One turn moves each row of this set onto another row. After a few examples, where does it send each row asked below?
j_696: -.01  .02 -.11  .10  .27 -.22 -.18 -.04 -.14 -.06 -.18  .06 -.05 -.18  .11  .01 -.12  .07 -.10 -.20 -.17 -.05 -.20
j_632: -.14  .03 -.12  .05 -.10 -.07 -.14  .08 -.07 -.26 -.06  .40 -.05 -.12 -.15  .11 -.14  .01 -.13 -.27 -.10 -.02 -.04
j_864: -.07  .06 -.16 -.06 -.10  .04  .00  .03  .20 -.21 -.16 -.08  .07 -.16 -.27  .00 -.04  .09 -.10 -.01 -.27  .02  .11
j_548: -.05 -.01 -.01  .05 -.01 -.13  .00  .05  .03 -.26 -.11  .35 -.02 -.15 -.15  .10 -.04 -.08 -.07 -.21  .12  .02  .06
j_567:  .03  .11  .07  .09 -.10 -.16 -.07  .04 -.04 -.30 -.19  .14  .05 -.17  .03  .38  .08  .07 -.18 -.26 -.27 -.01 -.10
j_252: -.18  .04 -.14 -.06 -.07 -.06 -.14  .13 -.09 -.19  .02  .37 -.08 -.04  .09  .11 -.20  .04 -.14 -.01 -.13 -.07  .05
j_750:  .05 -.18 -.11  .16  .04 -.15 -.04  .25 -.10  .15 -.10  .10  .16 -.21  .21  .07 -.03  .06  .01 -.12 -.09 -.12 -.07
j_84: -.09  .04 -.19 -.05  .00  .05  .01  .01  .14 -.18 -.01 -.16 -.06 -.10 -.19  .04 -.01  .01 -.11 -.01 -.19 -.01  .17
j_411: -.07  .05 -.18 -.08  .01  .01 -.03  .04  .17 -.21 -.06 -.14  .01 -.12 -.20 -.01 -.04  .07 -.09  .08 -.23  .01  .09
j_822:  .02  .04  .12 -.03  .02 -.21 -.07  .01 -.04 -.22 -.06  .02 -.03 -.10  .23  .37  .08  .02 -.12 -.03 -.16 -.04 -.01
j_835:  .01  .06 -.09  .16 -.08  .02  .01  .41 -.01 -.11 -.18  .16 -.03 -.05  .04  .09  .04  .13  .01 -.18 -.21 -.24 -.21
j_492:  .00 -.18  .06 -.04  .11 -.18 -.20 -.03 -.16  .07 -.19  .03 -.04 -.24  .15  .06 -.18  .06 -.08 -.12 -.16 -.07 -.03
j_899:  .03 -.16 -.15  .19  .05 -.16 -.11  .24 -.13  .13 -.06  .12  .14 -.21  .16  .06 -.06  .09 -.02 -.18 -.17 -.13 -.15
j_760:  .08  .01  .19  .02 -.05 -.20 -.01  .00  .00 -.25 -.18  .06  .03 -.17  .07  .38  .13 -.01 -.12 -.18 -.12  .01  .02
j_573: -.07  .02 -.16 -.05 -.09  .09  .02  .03  .13 -.19 -.09 -.13 -.02 -.14 -.25  .05 -.01  .02 -.12 -.08 -.23  .00  .19
j_361:  .04 -.08  .10  .02 -.02 -.13  .00  .06 -.05  .06 -.41  .14  .10 -.26  .20  .06 -.14  .08 -.10 -.15 -.13 -.04  .06
j_980: -.11  .00 -.02 -.06  .01 -.11  .01  .11  .00 -.19 -.03  .30 -.05 -.05  .09  .10 -.10 -.06 -.07  .03  .11 -.02  .14
j_721:  .05 -.13 -.16  .24  .07 -.17 -.05  .23 -.10  .09 -.10  .13  .17 -.23  .10  .04 -.01  .06 -.02 -.25 -.12 -.12 -.16
j_266: -.06  .00 -.13 -.10 -.04  .03 -.01  .01  .19 -.19 -.10 -.15  .04 -.16 -.25  .01 -.04  .06 -.07  .02 -.20  .02  .12
j_902:  .08 -.14 -.10  .22  .07 -.17  .01  .24 -.06  .10 -.15  .12  .19 -.23  .15  .05  .01  .04  .00 -.20 -.05 -.11 -.09
j_940: -.11  .13 -.25 -.03 -.02  .08  .02  .04  .14 -.22 -.05 -.13 -.02 -.07 -.16  .01 -.02  .04 -.13 -.01 -.26 -.02  .14
j_673: -.09  .12 -.21 -.06 -.04  .04 -.01  .05  .17 -.23 -.11 -.09  .05 -.13 -.21 -.01 -.06  .10 -.12  .05 -.29  .00  .06
j_196:  .07 -.13  .08  .10 -.14  .01  .03  .37  .01 -.05 -.20  .14 -.01 -.13 -.07  .13  .07  .08  .06 -.24 -.11 -.23 -.09
j_207: -.02  .15  .01  .02 -.04 -.16 -.13  .05 -.08 -.26 -.07  .09 -.01 -.06  .20  .37  .03  .08 -.18 -.10 -.31 -.04 -.11
j_909: -.09  .09 -.22 -.02 -.10  .10  .04  .05  .15 -.20 -.12 -.09  .01 -.12 -.21  .03 -.04  .06 -.15 -.07 -.28 -.01  .17
j_853:  .05 -.20  .08  .04  .01 -.05 -.01  .30 -.02 -.03 -.04  .02 -.13 -.07  .00  .14  .08  .02  .11 -.12 -.02 -.24 -.10
j_86:  .00  .00 -.08  .10  .08 -.04 -.05  .35 -.04 -.11 -.01  .05 -.12  .00  .09  .08  .06  .08  .06 -.06 -.11 -.25 -.23
j_866:  .02  .14 -.06  .15  .15 -.19  .00  .06 -.03 -.07 -.40  .15  .10 -.21  .16 -.01 -.10  .07 -.13 -.21 -.14 -.01 -.12

j_492 turns into -> j_696
j_902 turns into -> j_750
j_864 turns into -> j_266
Where do these go?
j_84 turns into -> j_940
j_252 turns into -> j_632
j_822 turns into -> j_207
j_853 turns into -> j_86

